[[ 24 -24   2 -23 -19  20  10   5 -13  43  26  17]
 [ 10  -9 -30  24  -3  -3 -23 -11  -5 -26 -39 -32]
 [ -7   6  -8  16   6  -7 -12  -7  -1 -25 -21 -12]
 [  9  -2   9 -19  -5   8  22   8  -3  29  28  18]
 [-16   4  31 -15   0   5   0   5   2   5  17  19]]
=>
[[ 24   2 -19  10 -13  26]
 [ 10 -30  -3 -23  -5 -39]
 [ -7  -8   6 -12  -1 -21]
 [  9   9  -5  22  -3  28]
 [-16  31   0   0   2  17]]

[[  0  -4  29  31   8  34   8   9]
 [-14  -1  -5   0  -8  -9  -7  -9]
 [ -1   6 -12 -15 -16 -17  -5  -3]
 [ -7  -1   3   3  -7   1  -5  -5]
 [  1   5 -28 -28  -5 -35  -6  -5]
 [ -6  -9  13  14  11  14  -2  -4]
 [  0  -4  14  17  15  16   4   2]
 [ -2   3 -16 -13 -17 -15  -1   6]
 [ 10  -2  -5  -9  15  -2   0   3]
 [ -4 -13   6   8  17  11  -3  -5]]
=>
[[  0  29   8   8]
 [-14  -5  -8  -7]
 [ -1 -12 -16  -5]
 [ -7   3  -7  -5]
 [  1 -28  -5  -6]
 [ -6  13  11  -2]
 [  0  14  15   4]
 [ -2 -16 -17  -1]
 [ 10  -5  15   0]
 [ -4   6  17  -3]]

[[ 12  28   1  26   8]
 [ 24  14  26 -13 -22]
 [ 37  11  25 -25 -31]
 [ 16  -7  15 -27 -19]
 [-25   2 -33  33  26]]
=>
[[ 12   1   8]
 [ 24  26 -22]
 [ 37  25 -31]
 [ 16  15 -19]
 [-25 -33  26]]

[[ 23   2 -10 -20 -31 -14  -6   9]
 [-23 -22 -13   5  26   9  23  13]
 [-25 -13  -4  11  22  28  25   4]
 [ 15  -3 -22 -33 -20 -20  -2  11]
 [-13  -1  10  18  25  25   6  -7]
 [ 22  19   6 -10 -19 -25 -25 -11]
 [-22 -32 -20 -14   6  17  24  24]
 [ 24  21  25   5  -6 -20 -29 -27]]
=>
[[ 23 -10 -31  -6]
 [-23 -13  26  23]
 [-25  -4  22  25]
 [ 15 -22 -20  -2]
 [-13  10  25   6]
 [ 22   6 -19 -25]
 [-22 -20   6  24]
 [ 24  25  -6 -29]]

[[ -3  -7   2   9  -7 -21  12   3 -20  -4 -41 -12 -27]
 [ -5  12 -28   7 -34   1  -3 -19  15  -8  28  11 -23]]
=>
[[ -3   2  -7  12 -20 -41 -27]
 [ -5 -28 -34  -3  15  28 -23]]

[[-24  -6   8  -8 -28  13  -4  16   2  21  14   5   0  -6  11]
 [ 24   5 -12   5  28 -14 -11 -43  -5 -33 -30   1   3   5 -20]
 [ 18 -34   0 -28  26  15  -3 -26   8 -34 -26  -6 -13 -27  27]]
=>
[[-24   8 -28  -4   2  14   0  11]
 [ 24 -12  28 -11  -5 -30   3 -20]
 [ 18   0  26  -3   8 -26 -13  27]]

[[-21  -9  37   3  13  13]
 [-15   4  17   5  -6   6]
 [  2 -21  -6  -1  31   1]
 [-15 -21  23  -8  25   7]
 [ 16  24 -19  -3 -17  -1]
 [-19  15  31  -5  -6  15]
 [ -3  14   8   5  -6   6]]
=>
[[-21  37  13]
 [-15  17  -6]
 [  2  -6  31]
 [-15  23  25]
 [ 16 -19 -17]
 [-19  31  -6]
 [ -3   8  -6]]

[[  0  -1  -3  -1]
 [  0   0 -39  -4]
 [  0  -1   0 -15]
 [  0   0 -39   0]
 [  1   0 -29  -2]
 [  0   0  -4  -2]
 [  0   0  -3  15]]
=>
[[  0  -3]
 [  0 -39]
 [  0   0]
 [  0 -39]
 [  1 -29]
 [  0  -4]
 [  0  -3]]
---
[[-40  26  39 -12  15  -8   6   8  12]
 [-21  19 -18  41  22 -24 -25 -12  15]]
=>
[[ 12   8   6  -8  15 -12  39  26 -40]
 [ 15 -12 -25 -24  22  41 -18  19 -21]]

[[ -2  -1  13  19  18  15   5   9  -3   5]
 [ 23   7  -2 -13 -33 -15  17  12  25  29]
 [ 13  23 -14 -38  -9 -14   1 -27  27 -30]
 [-36 -20  -4  17  31  13 -29 -12 -42 -32]
 [  6   6   8  10   9   8   6   9   5  10]]
=>
[[  5  -3   9   5  15  18  19  13  -1  -2]
 [ 29  25  12  17 -15 -33 -13  -2   7  23]
 [-30  27 -27   1 -14  -9 -38 -14  23  13]
 [-32 -42 -12 -29  13  31  17  -4 -20 -36]
 [ 10   5   9   6   8   9  10   8   6   6]]

[[ 35  35  13 -16 -35 -34]
 [-38 -30  -4  24  38  29]
 [ 33  36  17 -11 -34 -36]
 [-11 -34 -36 -17  12  34]
 [ 35  34  12 -17 -37 -33]
 [ -6 -31 -37 -21   8  32]
 [ 37  26  -1 -28 -38 -26]
 [  4  30  38  23  -5 -31]
 [ -3  25  38  28   2 -26]
 [-15 -35 -35 -13  16  36]]
=>
[[-34 -35 -16  13  35  35]
 [ 29  38  24  -4 -30 -38]
 [-36 -34 -11  17  36  33]
 [ 34  12 -17 -36 -34 -11]
 [-33 -37 -17  12  34  35]
 [ 32   8 -21 -37 -31  -6]
 [-26 -38 -28  -1  26  37]
 [-31  -5  23  38  30   4]
 [-26   2  28  38  25  -3]
 [ 36  16 -13 -35 -35 -15]]

[[  0   0   0   0   0   0]
 [ -1   1  -8   3   0 -11]
 [-15  -1 -17  -6   2  31]
 [  0   0   0   0   0   0]
 [-21  11 -32 -20   0 -16]
 [  4   0   3   9   4   2]
 [ -2   1  -9   3   1 -12]
 [ 17   4  13  26  15   3]
 [ 11 -10  29 -20  30  18]]
=>
[[  0   0   0   0   0   0]
 [-11   0   3  -8   1  -1]
 [ 31   2  -6 -17  -1 -15]
 [  0   0   0   0   0   0]
 [-16   0 -20 -32  11 -21]
 [  2   4   9   3   0   4]
 [-12   1   3  -9   1  -2]
 [  3  15  26  13   4  17]
 [ 18  30 -20  29 -10  11]]

[[-32 -28   7]
 [-25 -19  -4]
 [ -6 -15 -18]]
=>
[[  7 -28 -32]
 [ -4 -19 -25]
 [-18 -15  -6]]

[[  1  -3  -5]
 [  7 -19 -11]
 [  1   5   7]
 [  0   0  -6]
 [  6 -37 -24]
 [ -1 -22 -25]
 [ 10 -28 -18]
 [  0   1  -4]]
=>
[[ -5  -3   1]
 [-11 -19   7]
 [  7   5   1]
 [ -6   0   0]
 [-24 -37   6]
 [-25 -22  -1]
 [-18 -28  10]
 [ -4   1   0]]
